Named turns come first, each shown by rows before and after it. Which turns, in which order, take the first row of each pair that follows to the second? Write the first one first, as in the answered first pair.
turn sil:
[  3 -15  13   9  -4  -3   0   0  -1 -11  -5   3   0  -4  -5 -17 -12  10
 -14 -11   1   0   8  -5   3  10  18   1   3  -3   4  -5   2  12  25  -5
  -1  11  -2   3   8  11] => [  5 -15  14   5  -1  -7   3  -4  -1 -11  -6   5   1  -5 -13 -18  -8   6
 -13 -14   2   4  10  -7   1  11  14   1  -1  -5   6  -3  -2  12  28 -10
   0   1  -2  -2   7   6]
[ 21  -5  -7   2  -3   3  12 -10   1  -1  -2   8   8  30   3 -14   2  11
  10  -6   1   7  -4  -5 -13   4 -19  -1  -9 -11 -14  -9  -7  -3 -15 -16
   5 -30   2 -22 -10 -11] => [ 23  -9 -11   4  -5  13  10  -3   1   2   2   6   5  36  17 -11  -2  18
   9  -1  -1  -1  -7   3 -13   2 -18   3   0 -12 -18  -9   2  -3 -21 -10
   2 -21   0 -18  -7  -4]
[-16   1  -2  -8 -10  -1  -9  10   8   0  -1  -9  -2  -8   1   9  -4   2
  -8  -5   4   2  -2  -1  10  -1   0   1  12  11   4  12  -5   3  -9  11
  -8  20   0  19  -3  10] => [-16   3   3  -8  -9  -8  -8   7   8  -3  -5  -8   0 -13  -9   6  -2  -3
  -7  -9   6  10   1  -7  10   1  -1  -2   7  12   8  14 -13   2  -4   6
  -6  13   2  18  -6   6]
[-13  14   8  -8  -1 -22  17   7  -2   1  -8 -15  -1 -18 -23   6  -3  -3
 -16 -13   9  15  10 -19   0   4 -10   6 -18  -1  18  28 -32  -1   9 -17
  -6 -11  17   3 -18  -7] => [ -7  12  -2 -17   7 -18  20   6  -5  11  -4  -9   2  -9 -21   9   2  -1
 -14  -8   6   7   9 -11  -7  -1 -21  14 -21  -8  12  29 -26  -1   2 -21
  -2 -26  14 -10 -14 -15]
turn kote:
[ 26 -11  -2  10   1   9  -4   7  -8 -36  -4 -16  10  -1  -4 -21 -32  39
  -8   0  27  29 -10 -30 -18  19 -47  33 -17  25  20   6  -1  25   5 -36
  -2 -21 -42   1  -6  24] => [ 19 -23   8  29  -4  21  -7  -5  -8 -48  -5  -9  11 -25   1 -23 -30  42
  -7   9  19  19   7 -34   3  24  -7  17  -6  26  14 -10   6  25  21 -16
 -10  10 -45  29   2  35]
[  7   1  -8   9  17   7  -9  -7  11  -1   5 -11   7   7 -13  -8  16   1
  19  22  -9   3   0  10  -6  -9 -18 -11  -4  -5   4  -3   2  -9 -16   6
   5  -9   6  -5  -7 -19] => [  1  -3  -5  15  13  14 -11 -10  11  -4   4  -9   6  -4  -9  -7  16   3
  21  27 -12  -2   6  11   6  -8  -2 -17   3  -4   2  -7   7  -8 -11  16
   1   8   7   9  -3 -12]
[  4 -18  -3  28  17 -31 -14 -52  28 -20 -16 -20  18  12 -13   5  33 -16
  38  14  -8  -1  -4  21  10  -4  40   3  -5   2  -8 -39  -8 -34   6 -15
  24 -19 -50  -6 -22 -32] => [-30 -11  -6   7   3 -11 -22 -11  29   0 -19 -30  11  -9  19  44  12  -9
  42  28  13 -16 -19  51  35  -9  30  19  28  15 -21  -7   1 -30 -20  27
  13  26 -33  22 -13   3]
turn Leleb:
[-22  34  23  16 -24 -28 -13  14  20 -18  -5 -32 -17 -18 -20  -2   1 -14
   0  -2  32  42  -6 -16  15  -7  -9 -21   6  29  17  17 -20 -21  -8   3
   8  19   5  20 -23  14] => [-19  32  24  21 -24 -28 -14   9  21 -23  -4 -31 -17 -15 -20  -8   1 -14
   0  -3  29  43  -5 -21  13  -6  -4 -25   5  28  19  11 -20 -22  -4   1
   7  19   2  21 -24  11]
[ 15   4 -12  -1   1   9   0   4  -6   4   6  -3  -2  28  15  -7  -2  18
  -2   5 -13  -3  -9   4 -16  -8 -13   6  -1   0  -9   4  12  -7 -12  -9
  -3 -10  -5 -16   2   1] => [  1   6  -9 -16   2  12   2  14  -8  14  -1   1   2  11  12   8  -5  14
   0   5  -3  -8  -7  11  -6 -10 -19  11   2   2 -13  19   9  -2 -14   3
  -7  -5   4 -11   7   7]
[  8  -8  -1   9   5   8  -7  -3  -2 -11   8   1   4   6   1  -9   1   6
   0  -5 -13  -4   6 -11  -9   6  22 -11  -1  -5   0 -10  -3  -1  12  -7
  -6  -4 -10   7   2 -16] => [ 12  -2  -9   3   8   6  -9   4  -1  -5  13  -4   3  21   5  -6   2   7
   2  -4 -12  -1  -4  -4 -19   0   5  -4   1  -4  -1  -4  -2  -3  -3 -11
  -2 -12 -12  -3  -2 -19]
Pairs:
Each pair is two turns apart.
[-32 -26  11  -9  -4 -15  12  -5  -8  13  -3  -1  -3 -20 -21  10  17  -5
   3  -4   7  -5  19   0  14   5  10  -6   1  11   1   8 -14 -10   2  12
  -9 -15   2  11 -11   4] => [ -9 -29   6  12  -4 -21   8 -19  -5  -1   8  -7  -8   9 -17 -13  22   0
   2  -3  -8   2  12 -10  -5   5  17 -13  -2   9  10 -15  -8 -18   0  -8
  -5 -23 -12   2 -21  -7]  Leleb Leleb
[ 10  24   2  34 -14 -13 -19  -8   2 -31  16 -15 -14   9  -3 -21   3 -10
  18  13   2  17   6 -14   7  -3   6 -28  15  21  18 -24  -5 -15 -24  -2
   4  11   0  20 -13  -2] => [ 10  32  -6  21 -10 -16 -19   2   2 -21  20 -18 -13  21  -3 -13   4 -12
  22  14   9  22  -5  -6  -1 -10 -18 -20  13  21  16 -11  -6 -17 -41  -5
  11  -2   0   7 -17  -7]  Leleb sil
[  2  -6  -2  25  -3   9 -18  -8   8 -13   5  -3  -8   0  10  -2   3  -8
   9   7  -8  11   3  -8   7   8  13 -10  23  -4  -3 -25   1  -4   7  13
  -9  21  -3  22  -6  -3] => [ 12   2  -5  25   1  -2 -20  -9  11 -16  10  -9  -7  18   3  -7   7 -12
   9   4  -7  21  -4 -11  -7   4  -4  -9  16  -4   2 -24  -4  -9  -2  -2
  -1   3  -7   8 -15 -16]  sil Leleb
[  5  -1  -8 -17  11  18   2 -16  -9  18 -12   8  22   1   5  12   3  -8
   1 -12   4  -5  -7  21  -1  -4 -11  10  -6  -3  12  13  10  -9  -2   3
   8  -7  -1 -18   6  -5] => [ 13  -8  -6  -3  13  18   2 -33  -8   6  -9  11  23   3   1   0   9  -9
   2 -10  -7  -6   0  14  -1  -3   5   0  -9  -6  13  -3  13 -11   8  -2
   8  -7  -8 -15   6 -11]  kote Leleb
[  9 -10   1   6  12  -3   1 -18 -14  20  -6   1  19 -10 -20   7  17 -13
   2  -4  -8 -11  17  -1  -1   6 -24  -8  15  -3 -13  -6 -13  -2   2   3
   3 -29  -5   3   4 -24] => [  7 -14  -2   2  12   7   1 -14 -17  26  -4   5  18 -11  -9  11  15  -8
   2   0  -9 -21  16   7   1   5 -22  -4  20  -4 -18  -6  -3   2  -1  11
   0 -22  -5   6  10 -19]  sil Leleb
[-14   4  15  -7  -9   3  -5  28   0  12  -4 -15 -10  -9   3   2 -14  -8
   7   1  17   8  -7  -7  13   1  -4  11   5   0  -3  17  -4   0 -13   8
  -5  26  16  13  -5  23] => [-10   0  27   3  -7  -5   1  10   0  -1  -9 -10  -6 -19 -18 -10  -6 -17
   6  -7  14  17   7 -26  16   9  12  -2  -7  -2   4   5 -14  -1   7  -1
  -3  18  15  13  -7  14]  Leleb sil
[ 22 -21   5  20 -18  14  11  -7   8  -9 -16  25   1  -6  21 -13   9   7
   6 -15  -7 -13  15  11 -19   8  22  -2   6  -5 -17 -27  -4   2  29   3
   5 -17 -24 -23  32 -22] => [ 21 -21   5  23 -21  17   9  -5   8 -10 -15  22  -1  -7  28 -13   5  10
   6 -13  -9 -14  14  12 -17   7  26  -2  12  -3 -16 -27  -2   2  28   6
   4  -6 -23 -17  32 -17]  sil sil
[ 21 -23   7  -4   0  19  12  -4 -27  12  -2  36   2  10  21 -15   3  17
 -18   0 -24 -32  13   7 -17   0  35  15   4 -13  -9  -9  24  17  23  -1
  -3  -3  -6 -11  20   7] => [ 25 -15  -5 -15   3  17  10   7 -26  20   3  29   1  28  27  -9   4  17
 -15   2 -20 -29  -2  16 -28  -8  11  24   6 -13 -11   3  26  14   3  -6
   3 -16  -6 -23  16   2]  Leleb Leleb
[-17   6  12  -2 -20 -10   8  20   3   7 -16  -9   1   4 -17   4 -26  -8
 -11  -4   7   2 -21  17  -6 -11 -21  27   2  -3  17  16 -30   1 -13  14
  -3  13  35   5 -18  10] => [-10  -6  24  22 -25 -11   7  -1   2 -14 -17  -3   1  -7 -21 -16 -24  -5
 -16  -8  -6   1  -5   0   1  -1  15  11  -1  -5  23  -7 -31   2  13  10
  -8  25  30  19 -17  10]  Leleb Leleb
[ 13   5  -4  12 -14  -3 -15   9   5  -9   8 -19 -21  36  34  -9 -26  21
 -17  -4 -10  -6 -21  -1 -19  11   4  10  10   4   9  -8  18  -1 -15  -5
 -12  29   1   8 -12  20] => [  8  16   1  10 -18 -12 -16  14   9 -11   5 -27 -23  31  25  -5 -28  14
 -16  -7   0   7 -26  -6 -17  11  -6   9   9  11  15   1   8  -4 -19  -7
 -10  27   6   8 -19  19]  sil Leleb
[  2   0   2   7  -3  -4   1   5  -1  -6   4 -13   0  -1   5  -6  -6  -6
  -1  -7   1   8  -3   0   6  -3  -2  -5   6   6   5  -7   0  -3  -2  -2
  -4   8   3   4  -2   6] => [  5   1   1   7  -2  -4   2   2  -2  -8   4 -13   0   0   2  -9  -4  -7
  -1  -9   0   9  -2  -2   4  -2  -2  -6   4   6   6  -9   0  -3  -1  -6
  -3   5   3   3  -2   3]  kote kote
[  6   5   0   0 -27   8   0  26   8  15  -2 -17 -27  12  19  -6 -29  20
  -3 -14  -1   4 -21   1   1   2 -15   9  -4   4   3  11  -7  -9   0   1
 -18  16  -4  -5  12  21] => [ 17   7  -3  -3 -18  -3   4  16   6  14   0 -13 -23  24   6 -14 -18  16
  -2 -18  -4  10 -19  -5 -11   0 -26   9 -18  -3   5   6 -12 -11   1 -17
 -10 -12  -9 -24   9   4]  kote Leleb
[-15  12  21   9  -4 -23  36   5   1  -8 -12   3  24 -18 -50   9  27  32
   5 -14 -12 -34 -21  -2 -22 -13  31 -29 -25 -31 -40   0  -2  -8  22  -7
 -32 -12  11 -13  24  -1] => [ -2  10   8  13   0 -18  36   4   1  -6  -2   0  23   5 -38   4  30  39
   4 -10 -20 -37 -30   4 -34 -18  25 -25 -24 -35 -43  -7   8 -10  11 -14
 -29 -18   3 -22  24  -6]  Leleb sil
[-15 -19  -6 -19  -5  21  34  14 -15  10   5  -1   0  -9   6   5   3 -14
   4  12 -10  -4 -16  19   4 -13  -7 -24  -2 -23  26 -11   5  23 -18   3
  26  26  -4  16   9   4] => [ -6 -23  -4  -6  -8  20  33   3 -15  -1   7   0  -2  -6   5  -7   4 -12
   3  11 -18  -3 -12  12   2  -9   7 -32  -5 -24  29 -25   6  23 -11  -2
  26  27 -10  18   7   1]  Leleb Leleb
[ 15   2   5  32 -12 -21 -20   1  16  -9   7 -10   1  15   3 -11  10   1
   8  -6  -3  18  -5 -14   7  -7   5 -16 -10  11  -1  -8 -10  -6 -22   3
  -1   3  -6   1 -12  -3] => [ -1  10   2   7 -10 -18 -18  19  13  11   2 -10   2   5   3  11   7  -3
  10  -3  11  15 -10   0  12 -13 -16  -3  -6  14  -9  15 -14  -2 -35  16
  -2   2   3   0  -8   3]  Leleb Leleb
[-23   6  13  -8 -26   3   0  19  15  -4  -4 -41   2   2 -10  15 -10  -5
  -7  -4  12   9 -19   2   4  -2 -34   5 -12   6   9  -5 -11 -12  -4  -4
 -25  20   7 -37 -25  26] => [ -5   2  11   4 -18  -3   4  -3  13 -15   2 -37   5  17 -21  -2   4  -7
  -5  -6   0  15 -14  -9  -8  -2 -30  -3 -25  -1  12 -23 -11 -16   4 -22
 -19  -1  -4 -48 -29   7]  kote Leleb
[-11 -21   3 -27 -17  14  11  26  -9  -8 -21  -3   5 -16   6   7 -25  17
 -28 -18  32 -18  27   4   3  26   5  13  -2   9  39  31  -3  32  12  -2
 -11  19  48 -13   5  23] => [  2 -21   5 -25 -11  -1  17   9 -10 -16 -23   2  10  -8 -16  -9 -15   8
 -27 -25  27  -7  34 -13  -9  28   3   7 -22   4  49  22 -13  31  23 -25
  -3  -9  44 -32  -1   5]  sil kote
[  4  13  -3  10  -9 -11 -13   6  15 -15   9 -17  -3  11  -1  -1 -14   1
   0   5   5  19 -20  -4  -3  -8  -4 -13  16  15  20  -3  -6  -7 -12  -2
   6  21 -13   6 -12   4] => [  4  17  -7   3  -6 -12 -12  10  15  -8   8 -18  -3  13  -4   4 -14   0
   2   5   8  20 -21  -1  -5 -11 -16 -10  14  15  18   5  -8  -8 -17  -2
   8  13 -12   0 -12   1]  kote Leleb
[  8 -11  10  -9 -10  27  -9   4  -5  33  -2  15  -1 -11  18  -1  -6  11
 -13  -5  19 -14  -6  11  -5  10   1  32  19   7  -2   7   0   3  24  37
   5   9 -15 -14  20  37] => [ 25 -17  11  15 -13  23 -11 -14  -3  13   4  15  -4   2  18 -22  -3  15
 -15  -7   3 -10  -4  -4 -13  15  21  21  15   4   6 -16   4  -1  34  23
   7  10 -25 -13  13  31]  Leleb Leleb
[ -1   9   8  -6 -12  -8 -11   2  10  -8   0   1 -14   3   6 -27 -27  -2
 -15 -11   3   2  -1  12   6   7  14   1  -2  -7   2  13  -9   7   5   2
  -6  11   3   6   4   4] => [  5  11   3  -4 -10 -10 -11   3  10  -8   4  -1 -14  15   9 -30 -26  -1
 -15  -9   1   4  -6  13  -1   4   7   2  -2  -7   4  11  -8   3  -2  -3
  -4   5  -1   0   0   1]  Leleb Leleb
[ -4   2  12 -15   3  -7  -2  21   9  26  -9 -12 -16  -9  12  25  -5  -5
  -3  -2  33  -7  -9   8  18   4  -6  15  29  16   5  20  -7  12 -32  19
   0  12  37  20  12  23] => [ 10 -17  25  20   6  -5   1 -19   7  -2  -8   1 -11 -24  -4  -4  12  -7
  -3  -2  11  -9  19 -15  27  13  46 -13  20   7   7 -20  -5  10   5  15
  -1  17  24  36  16  12]  kote kote
[-27  22   2 -26   0  -1  -7   7  -9  12  -6   0  18  -4 -32 -17  23  -3
  12   1   7   1  -8  12 -13 -34 -33  19 -29  -4  -9  25 -17  -2  27 -18
 -11 -35  11 -38  -4   4] => [-12  -4   5   7   4  17  -6 -25 -15  -6   1  16  21 -13 -26 -38  37   6
  13  13 -21 -18  15   4  -4 -27  21   0 -25 -15 -16 -17   2  -4  53 -12
 -17 -16  -5 -18   7   3]  sil kote
[-17  16  10 -22  10  -3   6   8  -4  16 -14   6  -4 -22 -34  19  20 -26
  15   1   3  12  13   2  14  -3 -12  -9  -7   1  -2  21 -20 -20  -1   4
  -6 -22   5  -8  -3 -15] => [ -5   1   8  -7  16   6   9 -13  -8   8  -8  17   0 -20 -32   7  31 -22
  16   8 -14   0  27  -1  14  -2  12 -17 -11  -8  -8  -2  -9 -20  12   4
  -6 -22  -6  -3   5 -22]  sil kote
[ 11  -6 -18  -3  -2  11 -10  23   8   7   9 -12  -8  44  37   0   1  12
   3  -2  -9 -11  -1   6 -14   2 -13   3   4   7  -5 -10  16   1 -19   0
   3   8  -9   9  -1 -10] => [ -1  -1 -11  -3 -10  11 -13  31  11   5   4 -17 -10  29  38   6  -7  10
   2  -3  -2  -7  -1   6  -3   5  -8   1  11  15  -3  -1  11   0 -18  10
  -1  25  -1  21  -3   3]  sil Leleb
[ -7  23 -22  36  -7   6 -25   0   6   6  -9   3 -26   7  32  13  -4  30
  -1  14  -1   4  -8   4   1 -14  10 -10  41  -3 -23  -8  10 -17 -42  49
  -3  29   5   8 -13   8] => [-17  26  -6  44 -14  -6 -25  -6   9  -8 -18   1 -26 -14  14  10  -6  20
  -3   7   8  18   1 -11  13  -6  23 -22  37   3 -11  -7  -7 -17 -25  49
  -5  36  10  19 -18  11]  Leleb sil
[ 10  -1   1  24  23   4  -9  10   7   2  -9  -1 -15   5 -31  20   2   0
   1 -35  17  27  16  19  -6  12  24  17   6   2  11   1   2  24 -18  -4
 -30 -14  14 -13  25  -1] => [  6  -1   2  23  22   6  -9  13   7   4  -9  -2 -16   4 -27  22   0   0
   1 -34  19  26  16  21  -3  11  24  19  10   2  10   3   3  24 -20   1
 -31  -9  16 -10  26   2]  kote kote
[-12 -12   6  12   0  -6 -16 -20   1 -11  -1 -10 -13 -19  -6   8   9  -5
  13   8  -6   4  -1  -1  12  -2  25 -28  10   2  -4 -13  -4 -17   4  22
   9  16 -13  15   1  17] => [  4  -5  -9  12   3 -10 -20 -16   3  -7  12 -21 -17  15   3   5  11  -1
  15  10  -8   9 -20   3  -9 -10   0 -21   8   3  -3 -15   1 -26 -19   8
  17  -1 -22  -3  -8   8]  Leleb Leleb
[  6 -17   7  11 -14 -19   4 -25  -5  14 -21  -1  -5 -40 -10   6 -30  21
  14  -7   5  -6  12  -6  33  22  13   4   3   5 -19  -1  11  -3  17  24
 -11  30 -10  14  13  31] => [ 11   1  -9 -17 -11 -30   5  -1  -4  36 -18 -11  -6  -7  -5  17 -40  23
  10 -15  16   2 -15   2   6  14 -42  28  -5   6 -16  25   6  -3 -12   6
  -4  -2  -4 -21   5  25]  kote sil
[  0   9  26  16  -1  -9  -5 -12  15 -14  -1 -12 -13   9 -18 -12 -11  -2
   8  -5   4  30  11 -16  11   1  -9  -6   0  13  -1  14  -9 -11 -12  -5
  -8  -6   0  14 -10  -8] => [ -6   2  28  18   0   2  -5 -14  13 -14  -1  -6 -11  -5 -15  -7  -8  -2
  11   3   0  19  21 -10  23   0   7  -9   8  11  -9   9  -2  -9  -8  10
 -12   7  -1  27  -2  -3]  sil kote
[-10   5  12  21   5  25  -3 -17 -11  17  -4  -6  -2 -11  -8   1  -2  -7
  11 -15   3   3  17   0   2  18  16 -17   9 -10   4  11   5  -5  20  -6
 -11 -19  19   3  10  24] => [  5   8   2  30   7  20  -6 -20  -7  14   7 -13  -5  20  -3  -8   0  -3
  12 -14  -4   9   4  -1 -17  14   4 -16   8 -10   7   3  10 -12   6 -21
  -5 -31   9 -11   1  14]  Leleb Leleb
[ 21   9 -29 -11   4  -7  13  12  -2  12   3   2  13   5 -26 -13  40 -11
   5  45   1  24 -11  11 -29 -15   5  -3   0 -10  -4  -5 -13  -7 -45 -13
  15 -23 -16 -28 -12 -28] => [  2   7 -31 -30   1   8  14  31  -4  30  -3   5  13 -14 -13   9  31  -8
   7  52  12   9 -13  30 -16 -18   4   8  15  -9 -14  14  -7   1 -53  12
   8  -3  -6 -17  -1 -10]  Leleb sil
[-16   1   9 -31   1   5   8   6  -4  25 -27  15  11 -23 -15  18  -3  -6
  -5  -7   9 -15   7   6  14  11 -12  17 -10  -5 -12  20 -11  13  18  14
   0 -15  13  -5  10  -3] => [-15  -3   2 -31   0  14   7  11  -4  28 -23  14   7 -17   0  21  -6   1
  -5  -1   5 -24   2  15  14   8 -12  21  -3  -5 -17  19  -1  13  11  19
  -3  -6  11  -2  13   3]  sil sil
[ 25 -27 -13  15  29   3  22 -15 -16   0   3 -34  12   1   5   5  10  -5
   6  40  10  10  -2  15   4   1  15   1  22 -30  -7 -15  38 -13 -25   5
   5 -21 -22  -7   5 -17] => [ 23 -23 -18   7  29   2  22  -8 -17   6   3 -37  11   4   7   9   7  -5
   6  38  14  11  -6  19   1  -1   3   7  22 -28  -6  -8  36 -13 -32   4
   5 -25 -19 -12   4 -17]  kote kote
[-13   3   9  12   5  -1  -3   9   8 -13   4   2   0 -13  -7  12 -20   2
  -1  12 -12 -12  14  -9   6   7  21 -15  17  10   1 -15  -4  -2   4  24
   3  30  -8  29  -2   0] => [ -8  16  -5  -1   3  -7  -7  28  10  -1  11 -11  -5  18   6  18 -29   7
  -2   9  -6  -6 -12   1 -14   1 -17   2  19  13   4   0  -2  -5 -24  14
   7  17  -9  10 -11  -2]  Leleb kote
